In the rows, 128 means zero.
A single turn carries every row of the set below to another of its rows. Some are shown first; where does it send the rows asked next?
k_118: [139 155 124 129 135 133 151 137 120  99 157 113 135 154 191 124 147 124
 120 125 129 136 147 107 142 124 118 135 123  91 124 139 132 146 133 126
 121 140 113 151 149 131 114 107 107 130 134 118 155 121 136 101 136 105]
k_806: [137 165 129 120 120 123 149 141 117  94 147 115 130 152 185 124 154 115
 125 126 122 139 143 107 140 117 120 144 128  99 117 137 126 135 134 129
 126 137 127 147 147 126 128 113 103 128 145 116 150 110 140 103 124 108]
k_241: [136 101 139 129 119 167 182 134 147 139 135 146 144  85 145  95 165 115
 129 139 105 143 113 165 141 134 101 147 122 153 109  94 133 157 130 116
 119 156 121 127 151 121 112 114 113 134 137 130 156 116 145 174 191 125]
k_30: [152 112 115 132 118 140  93 114 140 141 157 101 138  97 132 139 119 129
 132 121  99 121 139 153 139 133 109 161 118 153  88  83 153 113 140 118
 129 139  69 130 147 137 108 108 133 132 139  95 126 126 157 138 125 106]
k_474: [144 135 120 139 128 142 129 124 116 142 114 124 149 170 109 116 105 122
 109 116 133 129  68 123 142 102 128 133 114 153 110 159 121 144 142 126
 170 138 130 138 142 178 129 107 115 122 133 119 160 115 132 108 178 155]
k_379: [145 116 127 141 125 140 103 116 104 132 110 111 149 109  74 166 123 102
 142 130 108 164 139 125 131 116 124 136 117 178 108 158 119 129 126 119
 113 142 115 120 164 111 120 121 109  84 124 127 141 118 138 157 205 140]
k_941: [131 151 119 143 131 134 192 137 113 159 171 119 160 130  84 112 130 138
 113 145 154 144 107 139 119 138 100 131 137 112 118  94 131  99 138 117
  92 146 126 126 150 140  96 125 129 101 129 126 149 122 132  95 136 131]
k_115: [156 111 121 145 132 147 102 114 107 140 121 113 158 112  79 165 126 106
 136 130  99 155 139 124 137 115 120 144 112 166 106 146 128 137 124 102
 106 144 104 116 168 118 107 118 118  83 121 121 153 122 132 149 216 140]
k_260: [142 107 141 132 115 166 180 143 154 144 131 138 137  91 147 101 169 109
 130 137 104 135 103 168 141 129 103 152 124 156 109  96 133 156 128 111
 120 148 125 126 152 122 123 120 113 141 140 123 159 112 147 176 186 129]
k_953: [123 156 127 142 121 121 199 139 117 156 157 111 143 133  89 122 126 130
 124 139 165 148  91 140 115 140 112 119 143 126 128 110 127  94 143 133
 103 133 127 127 147 137 122 130 118 109 133 129 140 122 140 110 116 140]
k_70: [160 180 128 160 127 132 139 131 131 150 102 111 141 152 100 133 102 113
 151 114 116 135 107 117 141 151 134 138 113 117 132  84 173 136 143 120
  80 124 105 122 132 116 120 134 132 144 146 104 164 110 123 140 190 102]
k_880: [134 161 129 125 126 131 150 142 120  97 154 111 129 154 187 127 149 122
 122 126 130 136 146 109 138 120 115 139 127  95 120 139 126 144 131 127
 124 139 125 150 152 131 118 113 111 130 142 119 150 114 143 103 130 102]
k_613: [131 171 136 143 124 132 133 123 111 124  93 122 149 132  78 117  92 119
 144 125 124 154 136 116 133 158 122 135 117 123 118  86 159 136 142 141
  81 148 123 129 127 105 101 121 117 123 148 126 138 104 124 136 191  77]
k_484: [129 108 123 126 118 133 103 109 133 127 147 101 131  92 128 139 108 129
 138 120 120 138 143 150 131 144 120 135 121 166  94 102 142 117 143 142
 137 141  71 141 144 126 114 107 123 130 138 113 103 129 166 153 114 100]
k_81: [143 154 126 125 133 125 155 133 114  97 157 119 139 151 195 120 151 121
 126 122 122 143 147 105 145 125 121 131 119  95 122 138 134 142 137 130
 125 141 111 144 144 125 117 105  98 124 139 119 155 123 132 101 132 112]
k_686: [161 114 120 148 127 138 113 115 114 145 116 105 148 121  89 175 130 102
 151 119 100 156 120 124 135 116 134 133 113 178 121 158 133 130 129 110
 111 126  96 114 167 117 135 128 112  96 121 117 154 126 133 162 204 155]
k_998: [138 127 117 133 131 138 136 114 106 132 112 129 155 163 111 107 102 124
 113 112 133 143  74 122 143 109 134 119 108 158 112 162 122 143 149 138
 174 146 124 136 136 169 130  99 102 111 132 130 151 124 126 112 176 156]
k_876: [151 129 115 137 137 144 128 117 110 141 121 132 163 166 113 104 109 127
 105 118 121 130  78 121 144 102 125 136 107 145 106 148 127 147 143 120
 168 146 122 131 140 177 114 100 116 109 129 119 165 122 121  97 186 152]
k_840: [144 113 124 154 129 147 113 119 115 140 116 102 144 120  81 176 118 105
 142 124 119 158 130 124 129 120 129 126 117 176 120 167 122 139 122 115
 111 131 102 126 170 118 123 125 117  93 117 126 144 124 144 164 204 142]
k_808: [129 101 143 133 117 162 189 137 152 140 132 137 134  89 147 102 158 113
 133 133 120 144 105 164 137 140 109 136 125 161 116 108 129 158 130 123
 124 148 119 132 150 119 123 119 110 139 137 135 151 119 153 186 184 126]
k_710: [141 105 141 129 117 159 190 137 155 143 131 141 138  91 152 101 166 110
 138 130 110 141  99 166 143 134 112 139 122 160 117 102 135 153 133 118
 123 143 116 125 149 119 130 118 107 141 139 127 158 121 145 185 183 137]
k_471: [141 160 128 118 127 118 153 132 112  92 151 120 136 150 191 119 157 116
 130 122 117 144 146 106 143 120 122 138 122 100 118 135 132 135 139 131
 126 139 119 144 143 122 126 106  95 123 143 116 154 117 134 101 127 111]
k_433: [155 173 127 148 130 131 132 122 116 137 100 126 158 140  90 118 103 116
 146 120 104 146 127 116 142 153 123 143 109 114 121  73 173 133 143 124
  77 142 109 120 127 110 102 121 124 128 148 110 160 110 112 129 201  93]
k_63: [141 133 123 129 128 140 123 118 103 128 114 133 159 161  98 103 109 125
 104 122 119 136  84 123 145 101 121 142 112 150  98 147 118 140 143 129
 170 155 140 133 137 172 117  99 110 105 136 123 154 113 124  99 180 145]
k_733: [160 120 123 151 125 143  99 124 116 147 116 103 146 122  79 176 130 102
 142 128  97 146 128 127 136 108 122 151 117 170 110 147 128 131 123  99
 107 132 110 116 171 124 123 127 125  96 125 113 158 114 137 152 207 147]
k_624: [131 125 121 136 135 149 132 118 106 131 117 130 156 161 102 107  98 131
 102 121 140 139  88 123 136 109 123 124 111 152 108 160 116 150 141 134
 168 153 131 143 138 171 111  97 114 108 130 132 149 118 132 104 182 140]
k_52: [128 103 142 126 114 162 183 135 145 133 128 145 138  84 142  94 161 114
 130 138 114 149 110 167 138 135 104 142 125 163 109 102 127 156 131 124
 123 154 128 131 147 117 121 116 106 133 141 135 148 112 151 182 185 124]
k_643: [127 144 120 132 131 116 201 124 102 148 164 127 161 124  88 105 133 133
 126 138 149 161 105 136 121 146 112 116 132 123 125 103 134  92 149 137
 101 148 117 120 138 128 111 118 107  91 132 132 140 132 124 100 126 141]
k_895: [130 165 133 152 131 129 149 121 117 131  97 118 142 139  92 128  87 120
 150 116 140 158 127 114 129 168 136 107 114 129 139 106 160 142 147 148
  84 138 103 136 125 104 114 123 114 130 141 131 134 118 130 150 187  89]
k_588: [146 176 131 155 124 121 151 125 126 140  92 113 137 148 102 135  97 109
 160 108 127 149 106 114 135 161 145 117 113 132 143 103 169 133 148 140
  88 119 100 128 126 106 134 131 115 142 147 114 148 117 125 155 178 106]
k_5: [155 116 117 133 117 131 101 114 146 146 154  97 131 101 140 145 123 121
 143 112 101 124 126 148 137 136 123 149 118 160  97  93 155 113 145 125
 136 126  63 127 146 135 126 116 129 140 140  94 126 130 157 150 115 118]
k_726: [141 108 120 123 120 136  94 106 129 130 155 108 140  88 126 133 114 131
 135 123 104 134 152 149 135 140 112 149 117 158  85  87 146 117 144 133
 132 149  71 131 143 128 103 102 125 121 138 109 112 128 156 140 123  99]
k_974: [143 147 114 146 136 126 204 130 118 168 173 115 157 138 102 119 134 134
 125 131 152 144  92 136 122 142 115 114 131 115 134 104 142  96 146 120
  98 129 103 118 145 139 115 129 120 107 127 122 156 136 127 103 131 153]
k_768: [145 159 120 137 120 115 192 137 112 159 161 122 153 129  88 111 143 125
 127 137 136 143  92 138 125 132 109 140 136 118 116  91 139  83 146 122
  99 138 125 111 144 138 118 129 118 103 138 113 155 117 126  94 123 150]
k_844: [142 108 116 136 121 132 110 111 141 141 154  95 130  98 140 146 113 129
 143 112 117 132 131 150 134 145 126 133 115 165 103 106 150 117 146 137
 137 129  58 136 145 132 124 109 124 136 136 108 116 138 164 157 113 111]

k_998 moves to k_63
k_953 moves to k_941
Now these:
k_613 moves to k_70
k_241 moves to k_710
k_844 moves to k_726
k_880 moves to k_118
k_686 moves to k_379

A single turn carries every row of the set below to another of its rows. Some are shown first; where does it send the rows asked next?
k_537: [102 121 163 120 119  89 103 175 113 162 133 118 119 131 127 157  99 136
 115 138 124 150 170 118 112 136  88 145 106 160  93 146 132 102 102 132
 103 159 133 161  84]
k_859: [ 99  99 139 123 117 109 145 150  96 165 150 131 115 168 139 158 107 125
 104 131  99 165 170  94 143 135  93 144 112 178 104 131 141 123 113 104
 133 132 120 153 102]
k_229: [ 97  91  73  97 162 105 130 135 108 128 131 119 122  99 155 137 126 133
 102  82 139 131 151 129 115 132 122  99 124 109 128  83 159  99 149 140
 111 142 136 147 127]
k_971: [140 106 116 140 167 115 122 155 157 140 159 118  98  99 163 116 123 108
 107 157 138 114 139 113 149 130 124 118 161 113 161 125 149 160 106 142
 103 146 124 152 125]
k_750: [ 97 105 163 120 112 112 132 172  88 170 133 126 109 108 142 156 117 107
 117 104 107 187 158  95 129 132 110 155 127 147  96 128 152  90 126 118
 116 165 127 147 101]
k_224: [116 108  97 127 147 111 105 158 134 158 151 108  90  95 180 113 119 123
  98 127 140 122 128 121 125 139 133 102 146  96 167 121 145 124 114 144
 124 163 136 143 142]
k_252: [118  85  70  96 161 128 143 135 118 139 145 101 132  97 155 153 121 127
  98  92 130 148 164 121 122 120 128  95 129  99 138 117 163 122 147 151
 109 141 141 160 136]
k_372: [108 102  68  98 157 111 135 135 106 126 119 104 124 103 147 138 127 138
 102  90 122 135 160 107 117 134 139 103 119  94 133 113 157  93 147 141
 102 136 143 160 126]
k_628: [115  92  81 102 153 115 132 143 112 121 125 103 116 104 158 156 117 139
 116  73 135 126 150 122 105 123 117  96 115  98 133 105 158 108 144 154
 113 137 129 165 136]
k_979: [ 93 107 160 111 111  96 134 159  96 167 133 121 111 119 147 171 110 140
 124 116 110 169 160 105 139 138 105 149 117 156  96 132 139  75 116 122
 111 164 127 158  89]
k_845: [102  85 148 148 127 115 132 168  95 167 119 109 131 146 136 169 115  89
 118 113 115 166 147  90 130 144  98 175 120 153 107 149 140 104 126 114
 137 139 130 167 109]
k_559: [120  85  76 127 164  99 112 170 120 155 144  97 131 103 165 142 114 123
  98 118 138 140 151 138 118 146 128  93 143  95 151 132 144 126 137 160
 102 156 153 160 150]
k_233: [102  89 158 122 127  95 134 149 107 168 127 105 129 150 139 170 106 115
 119 119 119 161 163 101 135 149  88 179 114 160  92 137 127 103 119 120
 132 141 136 169 110]
k_708: [ 94  96 133 133 114 129 131 168  89 160 143 134 119 155 121 143 120 100
  97 114 100 163 163  86 120 127  89 139 106 167 104 149 147 135 118 105
 132 132 114 147  97]
k_542: [115  98 146 117 118 107 109 184 103 169 151 118 120 123 129 158 137 126
 117 141 111 155 171 110 124 133  90 143 109 165  90 159 134 111 111 125
  81 173 128 151  86]
k_215: [110  74 133 141 123 112 119 158  98 167 132 107 132 161 151 170 139  96
 118 125 124 150 151  90 141 154  92 173 118 168 103 149 129 100 131 102
 132 151 137 160 108]
k_305: [122 104  76 138 159  75 107 174 105 145 134 109 129 113 149 127 122 138
 104 135 115 133 157 117 115 156 133  93 139 105 149 125 139 123 127 147
  88 154 155 155 146]
k_42: [122  69  91 118 201 119 146 140 141 126 131 102 159 116 144 170 139 129
 109 122 133 121 152 128 124 137 116 126 131 134 127 104 145 125 151 140
  94 122 125 172 119]
k_988: [148 104 134 149 171 101 129 153 158 145 147 119  97 106 162 145 127 112
 129 150 123 115 129  96 144 128 120 137 171 131 160  99 154 150 113 133
 104 140 118 152 143]
k_323: [134 104 101 114 171 152 149 123 166 136 164 117 115  98 150 130 130 112
  97 134 135 116 147  95 146 112 117 121 140 123 150 116 159 156 119 130
 118 132 117 150 118]
k_891: [103 104  93 133 158  97 107 141 142 169 155 108  95 107 167 107 126 122
 109 128 136 101 126 104 111 134 112 123 136 117 164  92 138 115 103 130
 129 156 119 126 138]
k_581: [140  81  89 114 183 136 159 130 145 122 143 103 144 105 144 163 125 107
 105 120 136 133 165 112 142 117 119 122 143 114 134 121 163 144 143 148
  99 121 130 172 123]
k_521: [124 113 100 135 141 101 104 155 136 164 147 107  85 111 165 114 115 127
 110 122 122 112 126 102 108 135 110 112 138 118 170 101 139 137 105 129
 128 154 136 136 157]
k_128: [112 109 143 134 119  95 107 174  92 126 123 137 104 161 136 166 127  92
 116 140 127 150 156 109 139 122 107 136 129 153 102 148 173  94 127 107
 102 140 114 153  73]
k_242: [106 103 125 111 108 116 114 164  90 157 148 136 111 166 126 138 131 105
  94 126 106 155 171  97 128 134  86 136 104 173  98 144 149 135 126  98
 117 139 128 143 101]
k_431: [ 92 129 149 137 116 106 105 157 114 158 133 124 114 156 143 170 106 137
 111 143 127 138 151  99 123 129  98 130 105 162 116 141 144  84 104 112
 132 147 108 155  79]
k_156: [ 88 119 160 147 120 132  95 171 118 153 128 122 117 133 142 168 126 113
 111 128 136 141 142  95 106 121 100 142 108 147 100 149 142  91 112 119
 140 157 107 147  79]
k_691: [128  76  88 114 192 130 154 137 141 120 129 100 147 115 138 160 138 133
 108 124 124 116 169 103 129 134 133 131 125 119 121 134 144 128 143 148
  91 120 126 180 118]
k_951: [105 108 164 136 127 117 108 196 108 171 142 119 130 114 126 160 122 120
 112 136 117 166 164 107 107 138  94 147 115 158  87 154 132 117 114 131
 101 168 128 152  96]
k_85: [131  93 122 142 187  89 137 154 153 142 149 121 102 111 151 128 133 105
 125 162 126 112 137 112 142 126 124 141 169 131 152  96 156 139 115 133
  87 137 110 148 121]
k_293: [111 120  92 140 147 101  96 144 141 164 151 114  97 110 167 111 128 130
  98 139 128 109 143  86 120 139 136 119 140 107 160 111 133 120 111 132
 128 157 143 131 150]
k_798: [122  99 108  99 172 140 150 119 161 134 160 123 106 102 142 122 143 130
 101 129 115 115 170  78 141 111 133 138 131 125 119 112 153 151 122 137
 101 126 107 149 120]
k_960: [115  95 106  88 180 137 150 122 161 143 159 119 108  99 136 125 138 125
  98 124 120 118 156 104 127 110 113 131 125 141 128  86 155 149 128 125
 104 125 106 139 117]
k_646: [134 103 123 150 174  97 124 148 159 136 151 125 101 111 159 127 138 113
 118 167 124 109 152  88 153 130 142 142 170 119 142 112 146 142 111 139
 100 140 122 149 130]
k_812: [138 102 125  99 168 142 148 129 164 133 161 124 100  93 143 145 131 127
 113 117 121 122 159  90 135 106 114 131 138 137 126  89 158 160 127 134
 107 129 110 147 137]
k_344: [107  97 153 107 105 101 123 156  89 157 133 122  96 117 150 152 134  97
 126 109 121 164 158  97 146 131 103 169 126 147  88 131 152  81 125 116
 111 170 133 148  94]
k_651: [113  82  74 142 171  67 114 177 108 150 148 116 132 113 154 128 123 133
 111 129 130 124 150 137 113 151 110  96 144 121 147 109 133 128 123 149
  86 158 140 148 137]
k_145: [136  71 100 116 189 132 151 148 143 122 139 104 144 107 145 184 133 142
 122 112 129 122 164 119 122 124 110 118 127 130 123 114 151 144 143 155
  93 125 117 178 129]
k_447: [106 120 155 135 119  85 120 158 102 133 129 132 106 172 132 155  96 105
 112 142 125 150 164 103 136 127  93 149 121 158  99 134 160 110 108 113
 126 126 118 159  88]
k_757: [123  94  80 139 153  77 119 182 100 139 136 109 115 116 156 139 112 140
 117 115 119 131 142 132 108 144 114  82 138 108 157 118 143 132 123 150
  90 151 141 161 147]
k_84: [ 99 110 158 148 122 105 118 180  97 124 125 146 112 151 127 154 117  90
 115 132 122 156 157 103 126 116 101 138 128 147  97 148 168 114 115 117
 115 133 109 155  78]
k_137: [101 112 142 125 116 127  88 160 122 159 128 104 117 143 136 167 135 112
 110 133 135 123 149  98 106 121  92 149  94 153 103 157 144  81 115 110
 124 157 118 148  79]

k_224 moves to k_971
k_156 moves to k_84
Now these:
k_42 moves to k_229
k_757 moves to k_521
k_537 moves to k_431
k_344 moves to k_542
k_293 moves to k_646

